In the data rows, the value 128 means zero.
Some points, one per row:
np.array([150, 114, 128, 85, 94, 129, 129, 117, 141, 128, 89, 104, 76, 127, 86, 88, 114, 143, 120])
np.array([134, 131, 129, 133, 123, 127, 157, 140, 132, 154, 127, 142, 161, 138, 135, 124, 136, 127, 114])
np.array([119, 113, 141, 117, 130, 135, 125, 102, 114, 143, 138, 122, 100, 131, 118, 137, 89, 118, 144])
np.array([177, 128, 115, 123, 105, 106, 159, 111, 140, 130, 119, 129, 166, 100, 154, 102, 195, 159, 77])
np.array([151, 124, 122, 130, 121, 105, 136, 111, 149, 122, 124, 126, 143, 129, 118, 105, 164, 155, 96])
np.array([104, 117, 132, 99, 132, 152, 99, 149, 127, 94, 115, 131, 32, 132, 114, 160, 73, 112, 180])
np.array([100, 98, 130, 96, 128, 114, 89, 130, 124, 103, 117, 121, 89, 126, 94, 116, 112, 168, 118])
np.array([89, 130, 108, 121, 134, 160, 98, 126, 136, 105, 128, 117, 48, 136, 108, 129, 107, 137, 181])
np.array([88, 133, 156, 166, 178, 172, 129, 156, 113, 106, 167, 150, 191, 141, 169, 173, 113, 82, 185])
np.array([142, 134, 107, 106, 86, 106, 132, 101, 142, 117, 98, 140, 130, 124, 94, 98, 152, 164, 86])
np.array([166, 149, 96, 150, 127, 106, 155, 104, 139, 147, 132, 153, 201, 135, 148, 113, 185, 149, 83])
np.array([169, 134, 105, 138, 112, 97, 138, 125, 140, 131, 115, 148, 156, 108, 142, 119, 186, 142, 92])
np.array([118, 86, 119, 101, 104, 126, 72, 93, 137, 126, 115, 103, 69, 111, 73, 129, 96, 151, 125])
np.array([153, 129, 124, 135, 113, 97, 128, 131, 141, 129, 110, 139, 132, 130, 137, 119, 165, 142, 106])
np.array([81, 104, 176, 93, 99, 139, 92, 138, 138, 83, 105, 97, 34, 119, 84, 139, 53, 123, 154])
np.array([146, 151, 99, 162, 174, 102, 189, 126, 122, 166, 137, 143, 209, 156, 174, 111, 170, 117, 120])
np.array([155, 132, 116, 93, 102, 97, 120, 123, 168, 120, 91, 119, 98, 95, 82, 92, 147, 169, 65])
np.array([166, 167, 76, 156, 157, 113, 187, 92, 131, 164, 142, 144, 204, 118, 188, 104, 202, 135, 103])
np.array([120, 143, 149, 157, 146, 168, 103, 151, 124, 119, 151, 122, 123, 143, 130, 167, 128, 104, 151])
np.array([184, 130, 106, 133, 131, 98, 131, 127, 127, 120, 122, 127, 177, 103, 141, 111, 182, 134, 81])
np.array([167, 127, 121, 103, 83, 83, 142, 110, 148, 140, 89, 108, 105, 96, 116, 77, 141, 163, 84])
np.array([170, 139, 136, 133, 114, 114, 129, 120, 148, 139, 118, 115, 141, 132, 128, 111, 166, 138, 97])
np.array([133, 131, 127, 128, 109, 129, 115, 136, 125, 143, 132, 128, 129, 114, 123, 120, 124, 127, 107])
np.array([178, 123, 116, 125, 114, 105, 149, 102, 138, 130, 109, 135, 171, 100, 151, 103, 185, 155, 73])
np.array([111, 121, 128, 105, 111, 120, 110, 110, 133, 131, 95, 127, 87, 125, 111, 121, 119, 143, 119])
np.array([100, 130, 118, 162, 166, 158, 131, 148, 120, 109, 165, 156, 172, 150, 147, 165, 135, 107, 173])
np.array([134, 128, 148, 160, 169, 139, 170, 130, 136, 122, 167, 156, 198, 148, 156, 139, 135, 114, 135])
np.array([192, 141, 97, 154, 151, 92, 168, 132, 136, 163, 145, 154, 242, 142, 173, 109, 212, 151, 76])
np.array([91, 112, 133, 112, 113, 154, 79, 155, 114, 120, 128, 103, 22, 126, 88, 138, 82, 129, 147])
np.array([146, 139, 121, 152, 135, 102, 167, 121, 116, 162, 135, 121, 197, 149, 159, 108, 154, 124, 117])
np.array([142, 128, 118, 156, 140, 121, 128, 151, 130, 119, 148, 145, 160, 142, 151, 122, 151, 135, 123])
np.array([145, 124, 135, 101, 104, 128, 98, 132, 136, 129, 114, 125, 120, 139, 105, 111, 148, 146, 117])
np.array([101, 114, 138, 105, 110, 119, 107, 121, 152, 103, 128, 132, 64, 115, 80, 124, 82, 128, 137])
np.array([143, 130, 115, 126, 111, 96, 152, 117, 124, 157, 116, 110, 165, 142, 148, 105, 155, 129, 100])
np.array([152, 145, 85, 103, 93, 101, 124, 76, 138, 142, 94, 106, 54, 104, 101, 79, 152, 167, 87])
np.array([89, 131, 149, 156, 161, 152, 142, 151, 101, 141, 158, 127, 163, 171, 161, 155, 96, 85, 183])
np.array([100, 119, 142, 150, 162, 172, 127, 158, 103, 101, 162, 152, 166, 130, 175, 165, 111, 96, 184])
np.array([87, 108, 145, 97, 101, 133, 92, 143, 120, 109, 111, 87, 58, 161, 82, 130, 86, 115, 152])
np.array([104, 106, 165, 109, 103, 115, 81, 128, 144, 94, 93, 102, 44, 101, 81, 135, 64, 136, 132])
np.array([90, 113, 137, 139, 147, 157, 112, 186, 113, 107, 141, 122, 92, 171, 114, 160, 96, 121, 177])
Here are 40 more points, each followed by its number:
np.array([137, 97, 119, 120, 120, 125, 102, 93, 129, 146, 116, 106, 104, 121, 103, 129, 121, 136, 122]) 0
np.array([129, 119, 130, 136, 101, 124, 96, 142, 133, 95, 107, 133, 70, 138, 100, 132, 134, 135, 133]) 1
np.array([121, 132, 135, 124, 121, 124, 141, 104, 125, 152, 152, 122, 128, 125, 141, 141, 104, 115, 135]) 2
np.array([111, 135, 147, 143, 156, 161, 105, 141, 123, 123, 152, 113, 136, 154, 133, 158, 126, 100, 161]) 3
np.array([121, 121, 135, 104, 94, 119, 89, 133, 134, 141, 124, 114, 98, 102, 75, 101, 115, 145, 107]) 4
np.array([118, 119, 120, 116, 104, 123, 88, 125, 136, 90, 102, 119, 56, 116, 90, 127, 131, 145, 127]) 5
np.array([107, 124, 125, 116, 108, 111, 125, 120, 128, 125, 80, 96, 28, 146, 69, 117, 101, 161, 111]) 6
np.array([169, 149, 127, 127, 154, 94, 185, 113, 120, 145, 136, 150, 227, 116, 174, 114, 186, 139, 94]) 7
np.array([133, 123, 121, 103, 89, 96, 86, 123, 147, 110, 106, 120, 93, 132, 88, 94, 152, 159, 95]) 8
np.array([101, 124, 151, 165, 184, 161, 145, 163, 114, 108, 189, 159, 198, 159, 169, 166, 119, 86, 179]) 9
np.array([112, 143, 146, 148, 131, 153, 124, 138, 103, 115, 153, 147, 134, 126, 147, 153, 88, 102, 159]) 10
np.array([123, 137, 128, 141, 178, 180, 153, 143, 103, 135, 182, 153, 175, 112, 179, 171, 132, 97, 174]) 11
np.array([178, 148, 118, 128, 105, 116, 172, 98, 133, 163, 122, 151, 167, 117, 142, 92, 161, 156, 88]) 12
np.array([160, 160, 114, 154, 138, 121, 191, 121, 127, 165, 142, 149, 220, 125, 178, 119, 177, 113, 104]) 13
np.array([91, 99, 133, 155, 176, 170, 108, 131, 107, 133, 162, 143, 149, 133, 141, 185, 82, 76, 196]) 14
np.array([123, 109, 124, 156, 166, 138, 140, 112, 113, 149, 158, 132, 187, 122, 157, 168, 122, 88, 152]) 15
np.array([144, 116, 119, 130, 105, 97, 148, 116, 124, 154, 107, 115, 141, 154, 131, 120, 136, 134, 110]) 16
np.array([123, 167, 110, 146, 173, 146, 163, 145, 129, 158, 140, 137, 192, 124, 163, 132, 132, 104, 136]) 17
np.array([161, 127, 112, 105, 118, 111, 131, 112, 131, 136, 102, 87, 106, 105, 120, 106, 150, 149, 74]) 18
np.array([93, 119, 145, 96, 89, 131, 65, 142, 127, 112, 120, 118, 44, 123, 55, 104, 84, 137, 123]) 19
np.array([180, 123, 117, 116, 87, 104, 128, 92, 148, 146, 103, 107, 122, 112, 101, 95, 165, 154, 62]) 20
np.array([101, 109, 138, 116, 138, 161, 100, 140, 116, 85, 130, 131, 98, 124, 125, 158, 103, 116, 165]) 21
np.array([118, 116, 136, 168, 200, 153, 126, 171, 106, 107, 182, 144, 193, 143, 169, 175, 117, 76, 184]) 22
np.array([170, 141, 117, 149, 146, 108, 185, 118, 129, 146, 141, 155, 236, 137, 166, 99, 200, 138, 90]) 23
np.array([155, 115, 112, 95, 116, 83, 121, 124, 135, 112, 103, 112, 128, 116, 96, 83, 167, 180, 57]) 24
np.array([128, 136, 124, 120, 113, 112, 143, 112, 138, 141, 108, 125, 113, 124, 125, 106, 135, 138, 91]) 25
np.array([104, 148, 134, 157, 165, 159, 147, 139, 112, 118, 143, 150, 134, 130, 140, 142, 96, 107, 168]) 26
np.array([160, 123, 122, 126, 122, 120, 146, 122, 133, 124, 130, 142, 166, 112, 154, 116, 169, 143, 109]) 27
np.array([123, 141, 144, 149, 170, 151, 167, 137, 135, 134, 153, 142, 196, 117, 177, 150, 112, 102, 157]) 28
np.array([164, 103, 124, 106, 71, 76, 105, 93, 157, 114, 91, 94, 71, 122, 65, 84, 155, 187, 69]) 29
np.array([110, 148, 102, 147, 177, 170, 141, 125, 118, 140, 154, 157, 159, 133, 172, 150, 136, 99, 174]) 30
np.array([100, 135, 154, 152, 171, 173, 110, 190, 124, 126, 159, 148, 163, 152, 153, 174, 115, 73, 190]) 31
np.array([119, 136, 94, 92, 103, 131, 103, 108, 134, 116, 97, 106, 46, 114, 97, 95, 153, 156, 116]) 32
np.array([81, 130, 156, 145, 130, 170, 132, 139, 117, 113, 158, 144, 113, 134, 124, 150, 79, 111, 189]) 33
np.array([111, 112, 134, 131, 103, 126, 121, 129, 109, 126, 117, 109, 107, 144, 121, 138, 106, 116, 137]) 34
np.array([95, 114, 147, 111, 123, 136, 80, 159, 128, 85, 140, 139, 73, 159, 87, 159, 100, 133, 167]) 35
np.array([115, 136, 137, 138, 133, 142, 114, 154, 124, 134, 144, 145, 125, 124, 132, 140, 114, 124, 135]) 36
np.array([92, 110, 173, 118, 123, 140, 92, 133, 145, 99, 118, 110, 56, 122, 99, 142, 54, 118, 167]) 37
np.array([110, 139, 141, 152, 173, 139, 141, 144, 103, 131, 160, 154, 180, 129, 159, 167, 118, 104, 154]) 38
np.array([102, 144, 134, 158, 156, 168, 146, 156, 125, 135, 163, 157, 174, 146, 158, 148, 114, 108, 178]) 39
Which three of these numbered points are nearest to each point below, ignoring the 2 directions in which the first points spread most? Their numbers follow each, nearest first.
np.array([169, 130, 104, 122, 87, 95, 135, 125, 152, 141, 104, 99, 109, 106, 110, 99, 154, 159, 88]) > 20 36 34
np.array([154, 127, 136, 113, 99, 125, 87, 120, 140, 122, 104, 94, 85, 130, 109, 115, 147, 136, 109]) > 3 20 31
np.array([82, 153, 115, 156, 185, 182, 138, 138, 110, 120, 168, 155, 143, 144, 168, 172, 105, 93, 207]) > 30 26 32
np.array([142, 136, 124, 136, 131, 136, 116, 144, 130, 141, 127, 143, 148, 131, 137, 122, 156, 130, 135]) > 31 36 39
np.array([138, 120, 127, 91, 105, 118, 87, 120, 158, 118, 120, 120, 106, 116, 105, 120, 146, 122, 94]) > 31 3 9
np.array([152, 131, 120, 104, 119, 100, 141, 92, 125, 143, 116, 115, 125, 116, 115, 114, 125, 136, 109]) > 2 38 13
np.array([151, 116, 114, 91, 69, 98, 104, 99, 147, 106, 86, 121, 56, 129, 59, 89, 143, 174, 71]) > 35 8 1
np.array([64, 125, 123, 113, 125, 157, 80, 138, 119, 97, 129, 118, 8, 135, 91, 147, 84, 115, 192]) > 32 30 5
np.array([100, 148, 126, 152, 174, 134, 156, 133, 117, 140, 129, 139, 160, 155, 153, 133, 120, 109, 152]) > 25 26 6
np.array([145, 130, 125, 146, 155, 126, 171, 114, 120, 141, 133, 134, 208, 117, 184, 129, 155, 115, 122]) > 28 7 13
np.array([76, 124, 130, 156, 168, 164, 106, 150, 114, 108, 155, 155, 126, 164, 114, 177, 101, 107, 185]) > 5 35 8
np.array([135, 158, 127, 166, 156, 136, 179, 138, 120, 148, 151, 146, 217, 112, 190, 141, 137, 105, 140]) > 28 13 10
np.array([83, 115, 150, 98, 115, 135, 80, 126, 133, 138, 117, 101, 52, 118, 98, 140, 64, 142, 157]) > 2 38 25
np.array([94, 87, 148, 126, 141, 157, 81, 126, 116, 116, 144, 109, 75, 123, 94, 171, 69, 104, 170]) > 0 15 14
np.array([188, 159, 118, 134, 116, 115, 182, 95, 148, 171, 133, 147, 199, 109, 160, 105, 174, 154, 89]) > 12 33 13
np.array([83, 128, 136, 153, 169, 165, 141, 151, 131, 121, 190, 154, 197, 143, 176, 171, 116, 73, 174]) > 9 27 13
np.array([133, 113, 140, 102, 101, 140, 126, 122, 137, 127, 101, 117, 97, 128, 97, 108, 121, 149, 115]) > 23 39 20
np.array([176, 128, 110, 148, 148, 101, 154, 132, 124, 135, 149, 143, 202, 114, 169, 115, 182, 118, 91]) > 22 9 27
np.array([150, 113, 142, 94, 98, 98, 120, 106, 155, 117, 90, 99, 76, 95, 89, 103, 106, 154, 100]) > 37 28 9
np.array([67, 120, 129, 150, 164, 151, 130, 152, 103, 117, 138, 125, 75, 168, 136, 160, 71, 101, 180]) > 6 25 16
np.array([133, 113, 133, 111, 113, 132, 119, 125, 124, 109, 134, 131, 116, 110, 125, 134, 125, 136, 138]) > 27 21 9
np.array([89, 121, 151, 126, 114, 166, 57, 158, 125, 93, 120, 93, 33, 147, 82, 156, 81, 105, 168]) > 3 1 20
